Each row is where one point has got to under a steady rotation. How many steps took it there?
The counts run from 0 to 286.
[124 133 111 101  73 145 124 120 132  96  96 150 122 107 152 112 102 110
 131 116 151  83 104  95 130 138 165 125 117  98 121 173 162  67  73 151
 122 122 138]  15
[126 138 115 101 109 102 108 141 141 133 105 135 107 105 139 122 116  94
 124 131 142  81 120 112 130 125 192 123 104  88 122 161 159  66  80 166
 154 103 153]  174
[134 143 117  71 126 135 128 118 120 111  93 124  97 108 119 125  95 106
 120 160 137  75 107 102 151 145 164  88 112 103 144 167 126  75  79 147
 125 107 103]  223
[123 149 128  91 112 114 111 151 126 127  81 126  97 106 118 159  99 117
 118 132 142  93 111  94 119 131 188 128 101  90 143 170 149  83  77 171
 136 109 123]  247
[129 152 118 112 110 151 128 122 123 133 104 131 113  87 134 112 104 101
 112 144 117  74 108 116 165 129 184  96  90  91 114 155 131  61  88 143
 145  98 129]  116
[134 135 106  89  85 123 100 123 142 120 116 133 116  93 138 108 106  84
 116 135 139  66 109 109 140 130 168 107 115  90 134 156 164  59 103 152
 134 116 138]  8
[125 125  97  83  90 132 132 115 144 130 108 150 112 110 148 106 103  81
 119 122 143  85 121 115 134 143 175 104 115 106 103 153 168  72  74 144
 147 103 138]  93
[127 121  87 110  96 153 136 122 137 122 105 140 129 109 125 112 112 106
 147 149 131  71 115 104 164 121 179 105 102 102 129 162 140  66  65 132
 118 107 127]  200
[112 144 118 122  95 161 149 129 125 121  88 135 122  87 145 124 102 129
 132 128 137  81 119 104 147 128 158 112  83 103 110 163 141  47  74 147
 129 133 120]  124
[126 130 107  99  73 156 120 127 146 153  95 147 128 103 133 140  87 100
 110 129 124  99 105 112 138 144 189 114 110  88 112 158 158  79  85 141
 133  95 120]  186
[128 144 128 103  79 140 111 129 133 121 106 148 110  94 156 119  98 104
 104 127 131  97 100 109 128 149 181 117 114  85 115 166 157  67  93 155
 134  96 137]  100
[133 149 119  88 121 140 111 138 117 117  83 113 109  87 118 142  99 123
 121 161 131  73 109  97 148 134 165 112 104  92 150 168 132  68  85 151
 114 120 100]  136
[129 136 122 107  88 151 120 136 126 118 107 133 117  81 146 120  97 107
 112 154 129  77 108 106 142 138 151 108 102  90 135 161 142  39  97 141
 109 118 114]  209
[144 134  97  63 105 134 115 127 142 143  87 132 102 100 132 136 100 104
 110 132 148  88 123  96 131 160 177 115 123 101 117 159 173  99  83 152
 127 109 102]  77
[133 137 102  68 119 122 133 125 136 131  85 133  99 122 130 134 105 106
 124 126 150  93 124 101 129 150 188 114 117 105 111 165 161 104  59 160
 144 101 117]  165
[112 139 111 102  92 158 145 121 129 117  78 134 135  96 135 128  94 131
 139 126 144  83 113 105 151 129 155 114  97 105 112 169 134  52  70 147
 131 142 116]  126
[146 137 106  97 109 120 104 144 131 122 112 132  84  98 139 126 122  99
 115 143 141  79 121  91 125 145 189 117 109  91 136 161 174  90  76 159
 116  92 131]  83
[124 126 114 103  89 128 108 153 143 145 105 128 124  88 133 139 104  93
 115 136 127  84 127 111 122 126 181 130  95  85 134 154 173  52  88 151
 127 111 133]  264
[123 130 112 105 107 125 127 155 135 139  97 124 103  82 141 143 113 117
 123 139 150  81 140  92 116 135 158 120  89 102 127 151 175  52  79 163
 113 129 114]  67
[131 145 130  82 109 118 119 147 127 123  89 127  91  89 150 133 102 113
 105 124 154  91 123  96 109 155 158 123 108  97 123 163 170  66  81 167
 128 122 117]  156
[136 147 119  76 101 145 114 115 116 102  98 133 115 109 126 112  94  95
 116 143 124  80  91 111 153 139 180 107 124  92 134 176 129  85  80 140
 138  95 123]  24
[120 124 107  94  69 151 129 119 132  94  95 153 124 118 136 121  91 107
 136 126 142  87  98  97 132 139 166 116 121 100 131 175 153  75  65 142
 119 111 128]  17
[114 140 114 113  93 160 148 124 129 120  83 134 129  90 143 123 101 131
 138 127 143  82 114 105 149 130 157 112  89 104 108 165 140  50  71 150
 128 139 119]  125
[116 143 124  98 121 105 141 140 119 104  98 126  89 106 134 128 106 113
 132 144 150  74 125 100 125 129 157 103  91 107 140 162 140  49  70 166
 132 124 129]  231
[124 131 110 101 104 127 130 150 142 138  93 131 104  84 145 140 110 121
 125 131 153  84 140  92 116 139 159 122  92 105 119 155 177  58  76 163
 116 133 117]  68
[126 126 100  83 105 127 128 139 143 132  83 131 114  94 140 139 106 122
 135 123 162  83 135  92 120 140 159 128 104 108 115 161 173  65  69 164
 119 142 115]  70
[124 155 119 111 109 140 119 126 125 124 101 127 122  84 137 112 107 110
 121 143 127  69 107 117 164 120 174 105  94  87 123 162 126  47  92 152
 148 117 138]  118
[134 148 120  81 120 145 113 131 120 120  80 112 114  86 119 138  96 122
 120 154 134  75 108  99 151 140 163 114 107  93 145 171 132  70  87 152
 120 125  98]  135
[124 129 108  86 102 119 107 141 145 150 102 123 131  92 125 133 104  87
 115 134 131  76 123 117 133 119 184 127 103  88 129 153 167  59  90 150
 145 115 137]  262
[138 127 100 112 111 129 108 129 130 106 112 132 118  97 150 102 124 111
 144 152 141  72 114 105 148 130 173 120 112  92 125 174 144  54  73 152
 122 107 145]  285
[125 144 104  89 135 141 146 130 128 135  71 120 111 102 120 137 109 132
 143 139 147  80 129  97 152 133 180 115  92 107 112 167 136  83  57 157
 134 120 105]  54
[131 136 114 114  71 143 118 133 133 106 112 147 107  93 156 113 106 102
 114 126 141  80 111  94 124 138 164 116 106  91 126 162 175  61  89 150
 116 114 139]  12
[130 137 104  86 132 133 139 138 134 156  94 115 103  93 116 140 108 101
 119 155 132  77 135 108 146 135 176  94  86 107 127 146 149  69  75 145
 130 111 102]  59
[121 115  96 100  96 118 132 134 141 112 113 149 102 123 137 116 114  91
 140 134 146  80 126 104 125 128 180 111 108 104 128 159 169  74  58 151
 126 100 145]  89
[124 154 131  84 109 113 109 146 126 130  76 123  99 103 123 155  99 118
 116 129 143  90 109 102 122 134 185 129 107  91 139 172 149  82  84 172
 142 112 121]  246
